[[-1.19 -1.82  1.59  4.94 -0.16 -0.16  1.42 -0.07 -0.21  5.07  2.24  4.37
  -0.75 -0.08]
 [-1.30 -1.99  2.08 -1.83  0.47  0.92 -1.54  0.99  0.91 -0.99 -1.12  5.16
  -0.20 -2.89]
 [ 0.96  1.40 -1.59  0.54 -0.13 -0.66  0.64 -0.30 -0.21  0.48  0.47 -3.33
   0.22  1.60]
 [-0.76 -0.70  0.62  1.65 -0.10 -0.16  0.64 -0.07 -0.21  1.42  0.53  1.76
  -0.15 -0.14]
 [ 1.28  1.67 -1.34  0.54 -0.10 -0.47  0.68 -0.31 -0.21  0.48  0.47 -4.24
   0.10  1.43]]
:
[[ 1.43  0.10 -4.24  0.47  0.48 -0.21 -0.31  0.68 -0.47 -0.10  0.54 -1.34
   1.67  1.28]
 [-0.14 -0.15  1.76  0.53  1.42 -0.21 -0.07  0.64 -0.16 -0.10  1.65  0.62
  -0.70 -0.76]
 [ 1.60  0.22 -3.33  0.47  0.48 -0.21 -0.30  0.64 -0.66 -0.13  0.54 -1.59
   1.40  0.96]
 [-2.89 -0.20  5.16 -1.12 -0.99  0.91  0.99 -1.54  0.92  0.47 -1.83  2.08
  -1.99 -1.30]
 [-0.08 -0.75  4.37  2.24  5.07 -0.21 -0.07  1.42 -0.16 -0.16  4.94  1.59
  -1.82 -1.19]]

[[-0.48 -2.29  0.16]
 [-0.75 -0.15  0.95]
 [ 1.80 -1.46 -0.05]
 [ 0.77 -0.87  1.96]
 [-3.86  0.17  2.66]
 [-4.08 -2.25  1.24]
 [ 0.91 -3.47 -0.72]
 [-3.91  0.21  0.95]
 [ 0.37  1.16  1.72]
 [-0.55 -0.46  0.95]]
:
[[ 0.95 -0.46 -0.55]
 [ 1.72  1.16  0.37]
 [ 0.95  0.21 -3.91]
 [-0.72 -3.47  0.91]
 [ 1.24 -2.25 -4.08]
 [ 2.66  0.17 -3.86]
 [ 1.96 -0.87  0.77]
 [-0.05 -1.46  1.80]
 [ 0.95 -0.15 -0.75]
 [ 0.16 -2.29 -0.48]]

[[-1.85  0.57  1.35  1.29 -0.52 -0.56  0.88 -0.83]
 [-0.82 -1.40  0.41 -0.95  1.32 -0.88 -1.47 -0.27]
 [ 1.02 -0.66 -0.98 -0.75  0.53  0.06 -0.51  0.46]
 [ 2.44 -0.16 -1.56 -0.99  0.17  0.72  0.24  1.07]
 [-0.92  0.44  0.73  1.05 -0.56 -0.06  0.09 -0.45]
 [-3.91  0.92  1.96  1.24 -0.05 -1.02 -0.49 -1.47]]
:
[[-1.47 -0.49 -1.02 -0.05  1.24  1.96  0.92 -3.91]
 [-0.45  0.09 -0.06 -0.56  1.05  0.73  0.44 -0.92]
 [ 1.07  0.24  0.72  0.17 -0.99 -1.56 -0.16  2.44]
 [ 0.46 -0.51  0.06  0.53 -0.75 -0.98 -0.66  1.02]
 [-0.27 -1.47 -0.88  1.32 -0.95  0.41 -1.40 -0.82]
 [-0.83  0.88 -0.56 -0.52  1.29  1.35  0.57 -1.85]]

[[ 1.60 -0.80 -2.61  1.17  1.47]
 [-4.01  0.05  0.69  0.44 -0.67]
 [ 1.06 -4.34 -1.56  1.19 -2.15]
 [ 1.93  0.02 -1.31  0.68 -0.03]
 [-0.12  0.54  1.79 -1.83  0.83]]
:
[[ 0.83 -1.83  1.79  0.54 -0.12]
 [-0.03  0.68 -1.31  0.02  1.93]
 [-2.15  1.19 -1.56 -4.34  1.06]
 [-0.67  0.44  0.69  0.05 -4.01]
 [ 1.47  1.17 -2.61 -0.80  1.60]]

[[-1.04  0.36]
 [-4.21 -0.96]]
:
[[-0.96 -4.21]
 [ 0.36 -1.04]]

[[-0.04 -2.97  0.88  0.76 -4.48 -0.29  2.71 -1.54]
 [-1.19 -2.34 -2.55 -0.87 -1.57  2.04  1.60 -1.60]
 [ 1.72  1.52  2.86  1.17 -0.43 -2.45 -0.18  1.31]
 [ 0.98 -1.38  3.03  1.44 -3.83 -2.21  2.48  0.43]
 [-0.22 -2.66 -0.45 -0.25 -2.72  0.90  2.21 -1.28]
 [ 1.14  3.43  1.92  0.47  3.17 -1.62 -2.73  2.31]
 [ 2.12  1.30  4.28  1.81 -1.30 -4.08  0.62  1.02]
 [ 0.12 -0.65  1.03  0.53 -1.81 -0.57  1.02 -0.36]
 [ 0.76 -2.71  2.40  0.73 -4.71 -1.84  3.31 -1.21]]
:
[[-1.21  3.31 -1.84 -4.71  0.73  2.40 -2.71  0.76]
 [-0.36  1.02 -0.57 -1.81  0.53  1.03 -0.65  0.12]
 [ 1.02  0.62 -4.08 -1.30  1.81  4.28  1.30  2.12]
 [ 2.31 -2.73 -1.62  3.17  0.47  1.92  3.43  1.14]
 [-1.28  2.21  0.90 -2.72 -0.25 -0.45 -2.66 -0.22]
 [ 0.43  2.48 -2.21 -3.83  1.44  3.03 -1.38  0.98]
 [ 1.31 -0.18 -2.45 -0.43  1.17  2.86  1.52  1.72]
 [-1.60  1.60  2.04 -1.57 -0.87 -2.55 -2.34 -1.19]
 [-1.54  2.71 -0.29 -4.48  0.76  0.88 -2.97 -0.04]]
